(in the rows, 128 means zero)
Rotation paths and how fast each direction turns (deg/step):
Each turn is a multiple of 5 degrees from 10 to 175, or 0.
Each row of a path follows its step; steps can be skipped.
Rotation 1:
step 3: [128 138 147 122 125 135 120 116 131 135 121 122 123 124 129 123 130 134
 137 130 137 125 135 120 138 123 126 135 117 130 130 126 132 134 125 118
 122 135 125 124 125 121 124 119 137 128 130 122 128 129 134 136 128]
step 4: [143 125 123 122 128 126 120 132 133 117 123 123 130 130 134 128 123 123
 139 125 130 125 132 114 133 132 127 134 120 124 120 132 127 126 123 123
 123 142 120 135 133 123 138 137 123 114 137 133 135 129 118 129 123]
step 7: [127 122 139 123 133 123 117 123 127 125 129 126 133 130 127 129 131 135
 134 123 121 133 124 125 127 135 120 126 130 112 119 126 125 141 119 138
 132 126 121 125 127 125 133 124 140 117 136 129 126 134 134 127 113]
step 11: [122 130 132 122 134 133 114 132 139 131 115 133 136 129 123 127 130 137
 118 125 127 133 127 122 126 132 130 139 121 124 135 126 142 123 120 128
 124 132 119 128 133 131 133 131 137 132 129 117 132 120 132 114 126]
step 20: [124 128 131 121 132 128 116 133 128 143 129 111 134 134 129 124 122 128
 132 129 122 127 128 127 133 132 123 141 136 131 120 136 122 128 119 133
 128 132 130 135 128 135 134 122 122 135 130 120 139 137 124 144 126]
step 22: [124 124 129 129 125 132 120 126 128 113 117 134 119 130 127 127 131 126
 135 126 130 127 134 116 137 123 127 131 126 128 143 124 135 131 131 135
 129 138 122 126 135 127 148 126 128 139 129 122 134 134 135 132 121]
step 23: [135 121 128 124 120 117 120 136 135 124 127 127 141 124 125 139 124 130
 133 128 136 123 128 133 130 130 120 149 130 121 132 119 132 131 110 129
 130 130 129 133 135 138 132 134 125 126 129 123 128 125 128 120 126]
step 24: [130 140 130 125 139 131 122 135 130 128 129 134 125 124 123 140 133 138
 128 130 124 124 119 125 129 137 124 128 118 125 124 129 131 127 114 129
 127 132 135 132 127 127 124 123 113 140 133 131 119 128 142 138 122]
step 40: [126 127 137 116 128 122 129 124 127 124 124 132 132 121 128 119 134 136
 128 130 134 126 123 129 123 122 119 141 127 123 130 127 126 136 129 134
 132 128 112 117 119 124 129 122 127 144 127 130 123 124 145 124 125]
Directions:
[127 127 127 131 127 129 125 129 129 127 126 129 129 130 129 128 126 130
 129 130 129 131 129 127 128 129 126 126 129 125 132 128 130 131 126 124
 130 130 128 127 130 126 128 127 132 125 130 127 130 124 126 128 128] : 95
[128 131 129 127 124 127 127 128 131 130 124 130 127 126 126 129 129 130
 131 127 131 126 131 128 129 129 126 127 127 128 128 125 129 126 129 126
 125 127 133 130 129 128 131 129 125 129 127 127 129 127 126 128 127] : 35
[129 126 129 126 130 129 127 127 129 128 129 129 130 127 129 128 126 129
 123 128 127 132 129 126 128 130 123 129 128 126 126 129 128 127 129 126
 130 126 129 132 129 130 126 129 124 128 128 126 130 127 127 126 127] : 115
[127 128 129 129 128 125 127 131 127 131 128 130 127 128 127 123 128 128
 131 128 128 131 127 129 128 128 127 125 129 129 128 129 124 129 129 132
 129 124 126 127 125 128 129 128 126 128 130 125 130 127 127 128 127] : 55
[126 126 126 128 132 124 129 126 133 127 129 129 125 129 131 127 131 128
 128 129 130 128 129 128 128 130 131 127 128 129 124 128 127 128 126 125
 127 129 128 128 126 127 129 126 127 126 127 125 130 129 128 130 128] : 85
[130 128 130 128 126 127 129 127 130 126 132 126 127 129 128 128 125 126
 128 126 129 129 134 126 130 128 128 125 127 128 127 129 130 131 126 130
 128 128 129 126 126 128 130 131 129 130 128 128 129 132 129 126 128] : 115
[129 128 125 129 129 127 127 128 124 129 129 128 126 127 128 122 125 129
 125 131 129 127 129 125 126 125 129 129 128 128 127 128 130 127 127 128
 125 128 130 131 130 125 131 130 130 127 129 128 129 130 128 129 130] : 65
